Each row is where one point has got to under a steady rotation. How many ticks took it there?
The counts run from 0 to 576.
[ -2   1  15  -8  10 -13   1  -3  -7  -1 -12  -6   8   0  14  -7 -11  -7
 -11  11  -2   7  17  15   7   7 -10   5  -9 -10  10  18   2  -2 -18 -13
  17  11   9   0  -1 -10 -13   5   3  -1 -15  -8  14  -4  -1   1  -2   0
  13  13   2  -7  -7] -> 342
[  2  11   8 -13   1  10  -4 -10  -2   9 -12 -10  -6 -10  -3   7 -12 -14
 -13  17  -7  -9  10   3   6  14 -13  -7  -8  -9  -4   6  11  16  -4  13
   2  -3  12   3   7  -3  18   6   2   2  -5  -6   7 -28 -11  -4  12  -3
  16  10 -12  -3   5] -> 369
[  5   5  20  12   6 -11  -4  23   9  -1  -2   5   5 -13  -1 -13  -3  -8
   3  10  -3 -11   4   1  -3   1  -2  -1 -24   1  22  14 -11  -5 -15   8
  13   0   7   9  10  -6   0   7   3   8 -13 -13   0  10   4 -19  -2 -10
   3   2   2  -3  -2] -> 410
[ 14  -7   6  -6  -1  -8  -4  -9   2  -7 -10  -7  11  17   7 -10 -14 -10
  -9  12   5  -3  14  -6  -4   3   5   1 -14 -14  -1   8 -14  12   2  -6
   8   7   9   3  -1 -17  -3   4   9   0  -8  -2  -6 -22  -2 -10  15   2
  15  -5  -9 -16  13] -> 42
[ -8   5  17 -10   8 -12  -9  -6  -1   3  -8  -2  -1  -9  11  10  -9  -6
 -14  25   4   2  12  20   9  18   5  12  -8  -7   2   0  11   7  -7   2
   5   6  13  -4   1   0   7   9   5 -11  -6  -8  10 -23  -5  -3   7   9
  16   8  -3   3  -2] -> 451
[ 14  -2  14   7  -7  -3   6   9  13  -3  -9  -2  16   2   8   0   5 -14
  -3   9  -7  -8  21  -1  -7   3 -10  -4  -3 -11  10   4 -20   8  -9   5
  14  -1  17  11   6   3   8   1   0  -9 -12   1  -2 -12   8  -9  19  -6
  13  -4 -12 -19   2] -> 126
[  6   1  24   3   5  -1   0 -11   3 -13   4  -8  18 -19  15   7   7  -6
 -16  19   1  -5  14   8  -3   9   2  14 -13 -12  -2  10  -2   5  -1  -9
  17  12   6   2   2  -8  -5  -3  -1   3  -7   6  -1 -18  -3 -12  12   2
 -12   6 -11  -5  -5] -> 137
[ 10  -2  14   1   0  -4 -12  -6   8  -3   1  -8  -8  -5  -2 -14 -15   5
  -5  16  -4  -5  17  -2   1  -2  -2 -14 -19  -2  10   0 -11  11 -20  -1
  15  -1   8   8   6 -18   9  18   1  11 -14   5  -1   5   0 -18   2  -3
   2  17   2  -4  -6] -> 65
[ -5   0   8  15  10 -12  -4   2  -4  -6   2   3   3  -9   6   7  -8 -13
  -1  22   3  -6  18  16  -4  10  10  10 -10 -10   5  21   7  11  -5  -8
   3  12   9   3  -8  -9  -9  -6 -10  -3 -15  -8   4 -13  -8 -18   4  12
   6  11   5  10  13] -> 237
[  9  14  11   0  10  -9 -10  -6  -8   0 -13 -21  13   6  22  -4 -10  -1
 -16   5  -8   2   2 -10   7   5 -17   5 -18 -12   5  13  -3  10  -7   6
  14   9   2   5   1  -7   0  13   4   4  -2 -11  -4 -12   2   9  -2  -4
   9   7  -4 -18   8] -> 272
[  4   0  21  13  10   4  -8  -5  -6   5   2   4   6   6   0  -7  -8 -17
   5  -5 -23  -1  23   2  15 -14  -4   2 -16  -3  21   7  -5  18   1  -3
   5   1   7  -3  -1 -12  -6   2  -6   5  -8 -14  -9  -9  -7   6  11  -2
  17  -2  -6 -17  -1] -> 3
[  7  -1  23   2   9 -11 -13  10   7 -11  -4   3  -4 -12 -16  -3  -7  -4
   4  14   0  -1   7   8   8   4   2   1 -26  -3  14   3  -7   4  -1  -1
  18  11  10  -8  19  -9   3  -9   0   8 -20  -1   5   1  -9  -6   6   3
  -8  10   2   3 -14] -> 413
[  9   0  10  -1 -10 -16   0   1   6  -9  -4 -15  20  12  15   3   5  -9
 -18  15   3  -5   9  -7  -7   6   1   4  -6 -10   2   3 -12   7  -5  -1
  11  15  11  14   0   0  12  -4  -1   2 -18  12  -5 -13  10 -14  13  13
   2   6  -3  -8  13] -> 44
[ -2   5  17  -3   5  -6 -12  -7   2   3 -11  -7 -10  -8   0   4  -8  -8
  -4  23   9  -6  14  14   6  21   9   6  -4  -7   0  -7   7   7  -4   5
   2   6  20   0  12   3  16   7  -3  -8  -8  -2   8 -25 -13   4  17   7
  10   7  -5   6  -7] -> 452
[  0   6  23   4  -5 -13   6  11   1 -11  -5  -4  12   7  10   6   9 -10
  -8   7 -18  -7   7  -5   8   1  -7  -1 -17   8  23   5 -10  15   5   7
  12   0   7   3  11   7  12  -2   9  -3 -12   2  -8 -10   8 -15   9  12
   7  -4 -17  -8  -2] -> 205
[  8   0  21  -6   9   1 -22  -6   1  15  -5 -13   6   1   1 -18 -13  -4
  -4   8  10   2  10   3   5   2   0   1 -14  -8  -3   0  -7   4 -12  -3
  11  20  13   3   4 -14   6   7   0  20  -8  -6   1 -11  -1   5  17  -9
  10   6   2 -19  -6] -> 256
[ 11  12  12   4   7  -2 -17   7   3  -6  -1  -1  -7 -26   1  -7  -9  -6
   5   8   3  -4   6  -8   1   4   2  -7 -33  -1   9  15 -13  10 -15   3
   8   3  -6  18   9 -15   4   8   3  15  -8  -4  -3   1  -3 -14  -7  -9
  -2   8   1  -4   6] -> 493
[  4  -5  23  12   0  -8 -10  13   9   1   5   4   8   1 -15  -1  -3 -17
   3   8   0  -9  12   3  -3  -6   6  14 -14  -6   9  -3 -12  13   1  -2
   8  18  13   4   8  -6  -2 -10 -14   5 -21   3  -5  -7  -6 -10  24   9
   0   1   6   2   3] -> 322
[ -1  15   7  13   5  -1  -1  -7   2  -5  11 -16  11  -6   9  12   3  -7
  -6  20  -2  -8  16   5  -1   0  -5   2 -12 -11  -2  15   5  12 -15  -3
   6  15   7  14   1  -4  15   5 -21  13 -12   2   0  -9   1  -7   5  10
  -6  22  13  -1   7] -> 153
[  7   1   0  17   4  -7 -11  -6   2   2  10  -4  -3   2   7  -6 -12   1
  -1  23  -1  -8  18   2   7  -1   2 -12 -12  -9   5  15  -7  14 -17   1
  -3   8   8  18  -5 -14  12  11  -3  12 -19  -8  -1   0   7 -12  -2   1
  11  18   6  -4   9] -> 157
[  7  10  14  -2  12 -12 -13  -4   3  -8  -4   0   3 -24  23  -6  -2  -6
   0  25   6  -3  12   7   8  10  13  -3 -20  -9  10  10  -5   0 -16   1
   7  -5   4  16  -3  -7   0   2   5   5 -10  -4  -3  -7   2 -10 -13  -9
  -4  15   1  -4   8] -> 572
[ 16  10   8   3   1   0 -13  -5  -4   2 -18  -8 -13   0  -8  -1 -17  -6
  -1   7 -10  -8   9 -10   5   9 -13  -7  -7  -8   9   5 -13  17   1  16
   4   5  12   8   8  -6   7  13   6  -1 -15  -8  -8 -15  -7  13   5  -2
  13  17 -15   1   5] -> 278
[ -3   3  26  11   8 -10 -15   8   4   2  -1   7   1  -5   6  -5   1  -9
   4  16   1  -5   7  18  20   4  12   1 -15   1  26  -2 -10  12   4   4
  -5   1  12   7   8   5  13 -11   2  -1 -16  -7  -7 -13   4   5   3   0
  12  -2  -2  -7  -2] -> 13
[ -1  22  15   0   9  -1  -2  -5 -11 -15   5  -9   9 -15   3   3  -2 -15
  -3   7  -7  -1  -2 -10   3  -3  -2   6 -35   2   8  22   5   8  -3 -10
   9  10  -9  10  12 -10  -6  -3  -6  22 -13  -4  -6 -10  -3  -9   1   7
  -9   7   1   2   3] -> 498
[ 10   2   7  10   5  -8  -2   5   3  -6  11 -10  14   9   0  -1 -11   1
  -5   8  -8   2  -2  -1  13 -10   1   2 -30  -4  20  11 -13  19  -5  -1
  -2   8  -5  14  16  -4   9   8  -1  12 -23 -12  -6   5   8  -1   2   8
  11  -7   4  -9   3] -> 510
[  5   5   9 -12   9 -13 -15  -4  -4   3 -18 -14  -7  13   3 -20 -20  -1
   1  13   1  -1  13   6  12   7  -2 -12 -12  -2  16   2  -4   8 -14  -2
  13   8  11   5   7 -14  12  11   4   5 -11  -3   1  -5  -3   2  -4   2
  14  14   3 -10   5] -> 265
[  6  11  12  11   8   2   3  -4   1  -8   3  -9  11  11 -15   6  -7 -16
  -4  15 -14  -4  -1   8   4  -1  -8   5 -17  -8  18  16   7   4  11   2
   5   8   9  -3  19   4   3  -4 -15  15 -22 -19  -1 -12  -4   4  12  12
  10   0   0   1  -2] -> 513
[ 12   4  18  10   2  -2  -7  16  12   4  -5   5   1 -10 -14  -5  -7 -15
   6  11  -6  -9  10  -4  -4  -1  -9  -3 -21  -4  17   6 -10  -6 -11  12
  17  -4  13   4   9  -3   0   2  -3  10 -15 -13   7   6   1 -15  10 -15
   5   5   0  -8  -5] -> 409
[ -1   9  12  -1   8 -10  -6   0   1 -17   5   5  -2  -7  -8  12 -10 -17
   2  10   2   0  15  -9   2   1  19  16 -29  -7   9   3   5  13   6   4
   4  -4   2   1   8 -14 -13   5 -11  -9  -2 -10  -5 -15 -15 -16  12  11
   0  -2  -2   8   6] -> 307
[  2   5  12  18   1   0  -6  14  -2   5  -7  -2   8  -9  19  10   7 -14
  -3   2  -9  -8  24  -4  -5   6 -10   1  -3  -9  -5   7 -13  20 -11  11
   6  14  10   9  -9  -3  10   0   2  -6  -7   0  -2 -12   0  -8  12  -4
   8  10  -5 -17   6] -> 554
[  3   3   8 -13  13  -7 -13  -4 -10   7 -18 -11  -8   4   6 -17 -21  -9
  -5  11   2   0  13   2   2   6  -6  -3 -12  -5  13   9   3   2 -16   0
  14   4   6   5  -1 -16  -4  17   6   3  -6 -12   1  -6  -7   3   1  -8
  17  10   1  -4   6] -> 264
[  3  13  12   9   2   5  -6  -2  -1  -6   8 -18   8  -7  -2   5  -7  -3
  -2   5  -8  -7  12 -11   0  -9  -5   0 -28   0   2   7  -2  24 -14  -1
  10   8  -4  11  13 -15  17  16 -17  17  -7   5  -6  -3  -8  -8   4   3
  -6  13   9  -5  -2] -> 70
[  4   0   5   8   4  -8  -6  -6  -4   5 -12  -6  -7   7  13  -8 -10  -1
  -2  17  -5  -6  17  14   9  11  -8 -12  -1  -2  17  15  -9  18  -9  -1
  -1   7  13  11   6  -3  20   6   9   3 -15  -6  -5 -10   9   6  -2   7
  23  12  -9  -5   5] -> 357
[  1   3  16  -6   9 -10  -4  -5  -2  -4 -18  -6   0   5   3  -8 -12  -8
   0  15  -2   2  20  18   8   6  -9   0  -5  -9  15  10   3  -1 -15 -12
  19  12  18   1   8  -4  -4   1  -8   1 -21  -2  11  -5  -4   7   4   1
   9  18   3  -4  -6] -> 343
[ 15  10  12   6  -3  -9 -11  -3  -7   0 -12  -4 -12  -2   2  -9 -11  -2
   1   6  -3 -10   6 -12   5   7  -4  -5  -9  -4  20   5 -21  20  -3  12
   0   2   5  19   5  -5  12  15  10  -1 -11  -2 -20 -11   1   7  -1   1
  15   9 -14  -1   8] -> 279
[  0  -8  16   6   5 -19 -11   8   3 -11   5  16   4   1  -2   3  -8  -9
  -9  14   1   0   7   5   5  -2  12  12 -21 -13  10   6  -4  12   6  -5
  11  12   6  -5  -7 -13 -19  -9   3  -5 -24  -4  -1  -5  -3 -22   6   9
   3   2   1   7   3] -> 320
[  9  -6  18  -5   2 -21  -4   1   2 -14 -12   4   3   8  11   0  -5  -9
 -10  11   3   4  14   1   7   9  10  12 -12 -17  12   2 -15  10   8   2
  13   9  14  -4   1  -5 -14  -4  11 -18 -12  -4  -3 -16  -4  -2   6   8
  10  -1 -17  -4   3] -> 120
[ -1   8  13  -9   4 -18  -7  -9  -2  -3  -9  -3  -4   7  20  -6 -11  -7
  -4  22   4  -7  21  -3   1   9   5   3  -6 -11   5   2   3   0 -11   2
  10  -5  13   3 -13 -13  -6  22   0 -15   0  -4  -2 -17  -5 -11   5  -2
  17  10  -3  -7  16] -> 464
[ 14   1   6   7   7   1  -4  -3   7  -5   1  -3   6   9 -15  -7 -19  -4
   0   2  -8   1   6  -2   8  -8   2  -4 -30  -6  20  13  -9  14   3  -1
  -1   1  -2   7  18 -13   5   6  -4  15 -18 -15  -8  -5  -4   1   8   4
  17 -10   4  -7   1] -> 509
[ -8  12  13 -12   9  -3 -10  -4 -11   5 -13 -17   5   4   1  -8 -11 -15
  -7  13   0   2   5   6   5  10 -16  -6  -8  -3  -4   7  12   5 -12  -8
  20  22  12  -3   5  -6   3  -3  -4  16 -10  -3  13 -14  -9  -1  10   5
   4  14   1  -4  -1] -> 260
[ -5  13   8 -10  -4   0  -6  -5  -5   3  -5  -9  -4   6   3   7  -7 -19
   2  12   1  -2  27 -10  -4   8  -6  -7  -3   0 -10   4   6  14 -12   3
   8   9  25   2   4  -3  14  14  -9  -3  -5   1   5 -25 -11  -8  21   6
  14   8  -6 -10   2] -> 461
